128 stands for zero in the data rows.
Here are some points, one per row:
[134  96 136 154 127 124 139 146 140 132 139 124]
[166 178 163  84 166 140 117  94  59 148  88 170]
[ 95  53  96 176  79 135 148 171 197 126 181  81]
[104  46 106 188 106 141 161 166 186 136 172 104]
[126 124 123 100 157  92  69 119 138 120 116 124]
[155 255 156  62 123 164 151  14  64 124  78 166]
[148 147 138 110 149 130 142 121  85 154 126 150]
[162 152 172  83 175 136  85 118  84 144  83 167]
[150 153 150 135 124 154 195 104  88 155 115 162]
[141  71 139 163 159 119 144 177 110 155 143 128]
[145 181 149 116 121 161 165  92  78 139 114 153]
[153 183 149 130 126 173 211  91  59 156 130 168]
[127  37 139 182 118 144 140 190 154 148 148 118]
[108 131 107 137 101 118 106 105 167 103 135 109]
[115  43  89 164 128  94 110 180 186 121 163  98]
[127 143 123 110 160  94  78 125 119 114 116 120]
[ 86  53 101 187  62 138 153 156 209 120 171  89]
[124 110  97 126 140  90 113 141 141 128 149 112]
[152 150 141  72 169  82  49 113 107 116  94 137]
[ 88  43  87 201  75 143 185 188 208 136 192  84]
[ 90  48  98 140 128  80  55 175 206 102 138  85]
[ 60 188  95 122 100 130 136 214 115  79 159  82]
[169 214 176  67 162 135  99  67  60 142  65 172]
[120  57 100 151 151  78  95 182 165 123 148 115]
[108  88 121 161  99 134 127 147 180 124 141 112]
[105  87 106 131 147  92  77 157 157 112 137 111]
[144 170 144 149  84 195 221  90  91 153 126 149]
[143 135 145 140 103 168 183 105 111 147 135 141]
[129 163 126  92 125 113 102  93 121 120 111 122]
[189 209 187  95 157 180 209  82   4 165  92 203]
[157 220 129 124 116 172 234  67  57 153 133 165]
[133  73 174 145 155 138  90 132 150 123 124 150]
[ 63 207  95  99  92 142 146 169 142  71 154  76]
[104 206  86  88 109 127 137 135 123 100 136 110]
[164 247 145 106 121 180 225  49  35 151 116 178]
[112  82 114 109 158  69  22 165 182 100 120  98]
[105  49 112 131 153  72  26 166 187 106 125  96]
[122 143 113  94 153  90  61 113 146 102 115 123]
There is one direction along which these points spread out most. For each point below, how far along it does it lie, from 0 to 99? 50 is the average, and the first point above lies past it.
[142 118 119 150 133 125 163 134 117 145 146 132] -> 50
[157 235 139 100 128 156 181  57  53 141 103 164] -> 25
[141 123 146 137 120 149 146 122 123 138 125 139] -> 47
[ 60 109 182 182 118 175 127 214 196  50 155  95] -> 66
[139 140 142 116 145 113 107 122 116 118 112 136] -> 47
[105  15 126 176 123 103  84 206 194 133 150  96] -> 75
[ 82  86  96 127 113  81  46 155 198  91 146  77] -> 70
[145 145 158 124 127 159 151 112  99 148 112 147] -> 41
[141 140 141  85 158  92  52 121 117 123  93 132] -> 49
[112  84 108 156 105 126 128 148 167 123 156 109] -> 61
[ 96  26 113 139 143  61   6 189 222  92 129  83] -> 79
[138 180  85  97 106 133 161 113  99 131 131 117] -> 42
[158 119 147 128 151 141 160 142  80 157 124 163] -> 43
[139 192 121 112 128 136 164  78  92 132 115 148] -> 36
[ 87 101  69 130 116  74  65 135 197  90 149  84] -> 68
[132  74 143 171 140 142 139 159 133 139 133 133] -> 56
[140  75 157 164 115 163 162 150 124 155 132 134] -> 52
[ 87 123  85 138  91 122 127 115 191 101 151  91] -> 60
[180 189 185 118 159 163 200 102  21 176 102 188] -> 25
[ 86  34  86 155 122  80  50 184 229  99 149  82] -> 79
[192 138  97  95 137 104 157  39  91 179  93 168] -> 36
[135  69 136 136 158 104  83 164 131 146 122 125] -> 59
[155 207 154 104 112 178 196  53  82 146 107 151] -> 28
[139 165 144 118 131 152 161  93  88 142 123 160] -> 38
[153 239 159  78 108 166 144  37  87 123  80 156] -> 26
